Some points, one per row:
[-1.77 -0.02 -0.53 -0.02  0.45 -1.76 -0.33  0.66 -0.74  1.43  1.36 -0.58
 -1.38  1.12 -2.18 -0.58]
[-3.19 -0.94  0.45 -0.53  0.76 -2.75 -0.16  0.27 -0.98  1.79  1.05 -0.92
 -1.75  0.56 -2.32  0.26]
[-0.43 -0.46  0.51 -0.01  0.52 -0.51  0.13  0.28  0.77 -0.52  0.24  0.69
 -0.13 -1.07  0.45  0.07]
[-1.21  4.51 -0.72  0.75  0.55 -2.16 -0.8  -0.17 -0.75  0.26  0.71  0.3
 -1.31  0.22 -1.07 -0.47]
[-0.06  0.26 -1.76  1.27 -0.27 -0.29 -0.35  0.58  1.82 -0.79  2.01  0.52
  1.31 -1.08  0.6   0.55]
[ 0.97  1.13  0.93 -0.25 -0.13  0.24  0.28 -0.45  2.12  0.37 -0.1   1.12
  0.74 -2.15  0.74 -0.18]
[-1.3   0.72 -1.27  0.03  0.66 -0.72 -0.31 -1.25  0.27 -0.88  0.92  0.16
 -2.26 -0.28 -1.06 -0.85]
[-0.71 -1.68 -0.12 -0.09 -0.99 -0.66  0.35  0.26  0.66  0.27 -1.58 -0.11
 -0.08  0.19 -1.08 -0.26]
[-0.04 -0.07 -0.1   0.13 -0.35  0.27 -0.43 -0.57 -0.3  -0.19 -2.77 -0.35
  0.95  1.79 -0.84 -0.13]
[ 2.34 -0.77  0.92 -0.43 -1.26  2.25  1.86 -0.71 -1.41 -1.   -1.55 -1.4
  0.85  0.77  1.36 -0.04]
[-0.45  0.47 -0.65 -0.34 -0.36 -0.35 -1.58 -0.26 -0.56 -0.08 -0.12  1.32
  0.07  0.2   0.57  0.09]
[ 2.28  0.54  1.73 -0.13  0.49  2.09  1.54  0.13 -0.26  0.09 -2.37 -0.67
  1.02  0.59  3.03  0.99]
[-0.21  0.31 -0.85  0.87  0.42  0.01 -0.27  0.32 -0.25  0.34 -0.23 -0.82
  0.37  0.13 -0.41  0.03]
[ 1.04 -0.51  0.85 -2.61 -1.25  1.66  1.16  0.94  0.72 -0.29 -1.03 -0.57
 -0.04  1.33  1.22  1.96]
[ 1.12  0.2   1.47 -1.37 -0.42  1.86  0.59 -0.2  -0.4  -1.1   0.05 -0.32
  0.06  0.48 -0.61  0.46]
[-1.6  -0.01 -1.22  0.29 -0.68 -0.59 -1.14  0.32  0.25  0.34  1.22  1.19
  0.04 -0.83 -1.13 -0.78]
[ 1.38 -0.16  2.28  0.58  0.09  1.69  1.16  0.28  0.46 -1.75 -1.69  0.16
  0.61 -0.19  0.85  0.55]
[ 0.42 -0.09  0.5   1.38 -0.72  0.97 -2.24  0.19  1.41 -1.33  0.36  0.92
  1.28 -0.67  0.4  -0.09]
[-1.71  1.07 -0.72 -0.05  1.04 -1.94 -0.49  0.88  0.97  0.06  0.65  0.25
 -0.3  -0.51  0.5  -1.21]
[ 1.07 -0.15 -1.81  0.08 -0.97  1.01 -0.97 -1.06  1.46 -1.39  0.26  0.67
  0.67 -0.68  1.26 -1.  ]
Here are 12 more points, each followed by its number:
[ 1.77  0.36  2.19  0.99  3.55  2.08 -0.35 -0.21  0.45 -0.42 -1.2  -0.33
  0.22  0.72 -0.05  0.6 ] 0
[ 1.39 -0.63 -0.56 -0.42 -1.67  0.1  -0.82 -1.26 -0.84 -1.49  1.9   0.66
  1.51 -0.53  1.3   0.77] 1
[-1.25 -0.63  0.95 -0.02 -0.63 -1.51  1.43  0.49 -0.69  0.33  0.56 -1.1
 -0.88  1.52 -2.69  0.88] 2
[ 1.02 -0.43  1.26  0.17 -1.24  0.42  0.19 -0.75  0.45 -1.28 -1.29  0.22
  0.53 -0.04  1.9   1.08] 3
[-0.25 -0.33  0.37  1.03  0.74 -1.12  0.27  0.25 -0.78  0.44  1.13 -0.43
 -0.74 -1.3  -0.33 -0.38] 4
[ 0.69  0.17  1.27  0.16  2.35  2.84  0.97  0.14 -0.46  0.6  -2.7   0.83
  0.07  0.1   0.98 -0.08] 5
[-0.45  0.44 -0.39 -0.33  0.37 -1.45  0.52  0.35 -0.88  1.46 -0.16 -0.41
  0.19  0.97  0.2  -0.88] 6
[ 1.12 -0.52  1.4   0.16  0.16  1.06  1.16  0.35  0.11  0.13 -0.89 -0.07
  0.44  0.34  1.63  1.88] 7
[-2.95 -1.22 -0.99  0.6  -0.82 -2.19 -0.77  0.19 -1.12  0.41  0.45  0.12
 -0.57 -0.58  0.72 -0.98] 8
[ 1.53 -0.25 -0.76  0.4  -1.04  2.4  -0.38 -0.23  0.27  0.04  0.34  0.77
  0.87 -1.46  0.14  0.99] 9
[ 2.4  -0.15 -1.09 -0.05 -1.7   0.55 -0.23 -0.68  0.76 -3.16 -0.15  0.61
  1.41 -1.22  0.09 -1.15] 10
[-0.22  0.16 -0.89 -0.21  0.75 -0.69 -0.29 -1.59 -0.09 -0.96  0.89  2.47
 -0.21 -0.25 -0.17  0.  ] 11
Which of these numbered points is nearest to each point below, looking only along the 2 directions in which the first points spread most? Its number follows each.
[ 0.05  0.53  0.34  0.84  0.36  1.04 -1.07 -0.49  1.72 -0.46  0.07 -0.34
  0.52 -1.22  0.76  0.31] > 1
[ 0.25  1.   -1.64  0.31 -0.48 -0.78 -1.13  0.18  0.06 -0.4   1.54  0.92
 -0.1  -2.97 -0.19  0.26] > 11
[-4.45 -0.55 -2.51  1.2   0.89 -2.37 -0.28  1.79 -1.86  2.91  1.31  2.14
 -1.29  1.05 -1.31 -1.06] > 8
[ 0.71 -0.46 -0.2  -0.67  0.14  3.38  0.13 -0.64  0.91 -0.9  -0.79  0.99
  1.63 -0.06  1.41  3.9 ] > 3
[-2.69  0.41  1.07  0.08  0.77 -2.37 -0.11  1.98 -1.24  2.02  0.69 -1.16
 -2.06  0.99 -1.35 -0.47] > 2
[-0.65  0.39 -0.98 -0.71  1.76 -1.6  -0.16  0.16  0.26  0.88  0.49 -0.97
  0.16 -0.05 -0.13  0.09] > 4
[-0.25 -0.28  0.15 -0.21  0.71  0.95 -0.29 -0.9  -0.38 -0.42  0.67  0.22
 -0.37  0.84 -3.69 -0.98] > 6
[ 1.85 -0.24  0.77 -0.41 -0.5   1.37  0.4   0.87  1.08 -2.06 -1.03  0.75
  1.04  1.22  0.92  0.25] > 3
[-1.23 -0.14  1.47 -0.54  0.09 -0.15  0.94  0.52 -0.6   0.78 -0.05 -0.73
 -0.45  3.14  0.65 -0.11] > 2
[-1.55  4.71 -2.04 -1.26  0.9  -3.17  0.86  0.65 -0.26  2.34  0.61  0.25
 -1.82  1.12 -0.93 -0.71] > 8
[-0.5  -0.92 -0.46 -0.08 -0.71 -1.02 -2.82  0.7  -1.42 -0.29  0.15  0.69
  0.61  1.01 -0.09 -1.01] > 4
[-1.25  0.79  0.04  1.61 -0.59 -2.31 -0.61 -2.27 -1.19  1.06  1.44  0.02
 -1.08  0.32 -1.62 -0.22] > 8
